Each row is where one point has got to under a steady rotation. How many ticks took it there?
The counts run from 0 to 697.
[122 106  83  79  85 103 107 134 118  92 186  92 124 100 159 141  99 108
 126 130 109 118  53 131 124 109 135 146  85 134 131 107  89 130 145 155
 115 135 110 141 128 148 130 114 101 117 136 135  71 121 174 102 137 137
 128] : 36
[109 183 156 116  71 141 115 129 103 144 137 115 125 138 152 136 109  71
 181 146 111 115 120 136  77 154 161 168 107  97 134 121  87 146 144 123
 114 112 121 160 153 117 136 102  93 110 159 137  72 135 169 105 110 124
 141] : 72
[108 153 203 126 135 127 143 129 101 127 138 151 140 137 116 105 141  76
 134 167  90 123 115 151 131 131 169 175 110  96 110 125 101 174 123  55
 108 153  94 139 161 140  96 120 133 138 147 123 136 160 140 120 124  89
 141] : 82
[121  58  73  90 130 138 132 147 139 115 131 107 124 126 123 128 130 156
  54 122 171 140  59 153 164 147 126 104  91 138 120 131  96 123 125 142
 146 181 102 146 132 140 142  99 157 110 159 130 104 121 161 106 100 130
 147] : 435
[162 108 175 136 126 160 131  95 151 142  71 128 119 147 125 125 132 143
  89 146  89  76  92  89 179 137 149 161 132 131 122  90 142 142 126 176
 107  96  95 141  83 158  99 136 150 129  80 114 142 133 134 135 135 112
 118] : 368
[110 149  86 121 107  59 103 160  81  85 151  80 132  98 143 135 122 112
 184  89 163 143 121 123  82  80  95 128 123 122 148 140 112  92 140 142
 130 128 149  94 148 105 147 131 123 115 140 132  85 125  93 139 133 132
 139] : 18
[ 96 183 161 130 116 143 100 121  96 145 155 115 113 159 147 115 120  70
 184 146  85 124 166 131  59 116 147 142 116  97 167 123 117 159 140  93
 114  88 139 154 147 115 126 138  87 156 120 137 122 118 120 109 139 123
 105] : 295
[122 147 185 128 145 136 134 137 125 109 155 141 131 113 130 101 128 111
  93 175 105 102  75 150 161 160 145 150  94 115 102 116 105 174 131  70
 115 179  90 148 147 147  78 101 144 135 136 117 131 146 176 105 127 101
 156] : 80
[ 87 112 127  86 158 124 113  95 128  91 144 171 128  90 115 127 125 150
 114 163  83 104 134 108 167 102 158 128 122 146 135 104 166 154 125 141
 111 143 137 129 125 167  71 124 131 151 115  88 177 133 136 126 188 117
  93] : 535
[136 161 196 140 108 133 131 129 133 144  73 126 129 158 123 117 159 166
 126 134 178  86 147 127 146 131 122 167 121 153 123 121 168 135 114 137
 106 118 133 103 123  86 101 124 162 111  95  73 171 153 103 153 115 124
 141] : 364
[111 180 121 148 132 137 140 144 111 163  87 139  99 151 148 162 115 123
 171 134 192 101 188  95  86 137  93 116 147 141 138 144 142 102 136 150
 189 137 171 170 119 118 126 122 122  60 159 136 143 130 123 149 135 117
 144] : 130
[154  98 118 107 121 116 143 150 134 121 133 100 119 128 142 119 123 134
  70 140 164  86  47 139 181 120 111 141  84 139 101 113 100 129 139 128
 146 189  82 157 118 146 119 119 149  97 144 126 121 130 168 124  94 108
 160] : 624
[124  69  63 105 123 140 124 148 149 121 127  98 127 118 135 133 120 159
  70 107 178 128  65 149 157 158 102  85  94 144 119 128 101 117 135 155
 158 172 112 149 131 130 148  99 155 112 155 129 109 112 160 113  97 138
 147] : 434
[ 83 134 128 114 169 110 106 116 151  92 156 150 130  87 114 111 123 170
 125 145 130  97 147 110 154 116 112 101 116 164 123 117 176 142 133 129
 122 154 155 115 129 129  77 116 150 142 105  71 192 135 125 133 186 126
 112] : 533
[153 152 139 158 103 120  83  89 133 119  77 115 117 110 141 129 107 143
 153 128  88  74 100  91 155 141 121 124 118 135 121  81 148 143 153 212
 100 102 111 150  92 130 106 147 129 153  87  95  99 118 136 145 122 132
 117] : 578
[178 104 124 166 149 130 104  95 133 145  38 115 114 135 122 126 116 134
 132 107 110  84 107  91 168 147 116 103 142 119 116  95 136 125 152 202
 135 118 110 149  84 150 137 159 168 148 109 112 116 106 111 153 100 116
 118] : 389
[104  96 145  79  99 151 150 109 110 186  78 145 130 179 100 119 151  95
 142 114 128 124 144 160 117 136 190 166 138  96 125 116  84 160 118 119
 126 136 124 141 141 126 160 103 143 114 178 130 145 141 114 137  78 129
 108] : 650
[107 145 123 155 135 176 119 169 100 148 132 108 111 165 146 140 129 123
 112 140 184 163 172 141  68 144  99  97 122 113 169 165 131  99 119 104
 149 110 171 150 148  94 140 128 108 117 141 167 106 110 120 109 119 117
 136] : 696
[112 168 166 115 108 133 137 102 104 160  62 157 114 160 130 153 133 109
 190 126 125 100 180  92 100 109 154 173 160 131 145 115 148 131 135 174
 125  91 154 131 107 136 123 126 124  94 132 111 148 152 105 161 147 115
 120] : 351
[133 192 150 173 135 158 102 124 131 175 117 110  91 162 167 123 102 108
 159 146 153  69 173 115  93 147  98 103 103 127 129 123 138 135 159 130
 163 112 153 204 119 108 123 137 109 117 125 125 145 107 142 121 111 139
 127] : 109
[153 172 170 149  91 136 145 148 103 157  66 103 118 167 145 148 124 106
 150 118 139 124 130  94  91 117 127 183 152 115 147 125 124 104 124 168
 123  80 136 129 104 123 138 134 127  78 115 150  87 139 111 149 122 105
 161] : 373
[129 187 161 171 124 130 104 145 146 114 157  99 132 100 150 106 103 127
 131 141 145  90  95 151 131 192  94  98  90 136 100 121 120 153 149  93
 125 165 115 147 145  95  97  95 148 112 109 101 132 132 176 109 117 128
 167] : 77
[ 85 113  75  86 102 100  99 126 111 139 141  88 133 129 120 127 122  95
 194  67 117 153 136 131  70 112 148 122 144 114 145 119  89 125 147 140
 131 103 152 111 140 117 181 111 130 117 152 137 100 126 102 127 125 160
 101] : 240
[ 95 157 126 139 160 128  97 111 140 144 163  96 115 146 141 108 119 125
 159 126  99 106 182 105  77 103 119 100 135 141 158 119 151 145 139 116
 133  81 171 147 119 122 127 141 124 137  75 122 191 108 115 126 176 153
  89] : 520
[127 103  80 136 131  98  94 166 113 104 116  78 130 116 126 116 142 172
 109  83 204 146 120 150 129 110  77  79 116 138 136 140 139  93 122 152
 140 145 146  98 145  84 146 135 151 141 138 107 109 110  93 137 100 133
 141] : 209
[124 136 165 140 160 152 124 103 122 136 115 170 112 123 127 107 130 129
 108 178 118  75 128 142 181 157 135 114  92 119 103 113 147 185 137 102
 132 182 112 178 140 137  79 139 140 169 141  90 169 125 146 121 115  93
 121] : 101
[101 155 107 147 150 136  89 149 132 101 192 106 110 103 148 116 112 163
 107 155 175 125 147 137 115 137  76  64  90 153 149 143 167 121 129 111
 137 143 165 141 152  90  93 114 117 140 110 105 145 112 148 109 160 130
 128] : 510
[108  94  90 101 120 141 142 153 113 144 135 103 134 145 118 142 121  83
 121 105 121 169 101 129  79 151 152 140 151  99 148 130  63 106 125 118
 143 119 127 133 133 155 174  93 124  87 159 184  81 130 143 104 125 138
 137] : 449
[144  71  63 117 145 124 111 131  94 110  88 117 122 132 112 146 115 107
 108 110 103 160  84  99 129 110 126 123 146 102 156 123 106 106 140 187
 139 117 113 135 110 175 149 151 117 148 137 177  58 108 115 137 130 105
 124] : 203
[155 130 110 178 127 145 105 160 130 130  94  69 129 147 140 126 126 158
  95  94 177 141 115 106 109 146  68  96 139 135 148 140 131  83 127 172
 126  92 138 111 109  96 140 131 159 114  94 143  89 110 110 132 118 128
 156] : 187
[111 162 133 119 134 149 144 131  91 160  92 154  98 169 143 165 116  91
 164 148 144 109 179  92  83 109 134 150 155 121 159 138 132 124 135 137
 174 120 152 175 113 157 136 135 100  65 170 163 125 135 126 144 136 100
 133] : 128
[125 137  99 186 161 168 108 143 137 142 104 117 126 121 114 129  96 136
 117 114 158 138 135 129 113 220  88  40 143 117 121 146 112 112 148 124
 169 156 149 152 135 119 139 100 158 112 148 145 114 118 146 115 117 127
 152] : 677
[143  90 112 148 172 106 100 123 123 143  71  83 136 153 100  94 151 146
 128  63 123 132 139 122 131 114 112 100 163 118 137 122 136 121 132 134
 118  99 139  95 117 114 148 162 181 161  87 116 148 110  59 157 117 136
 103] : 198
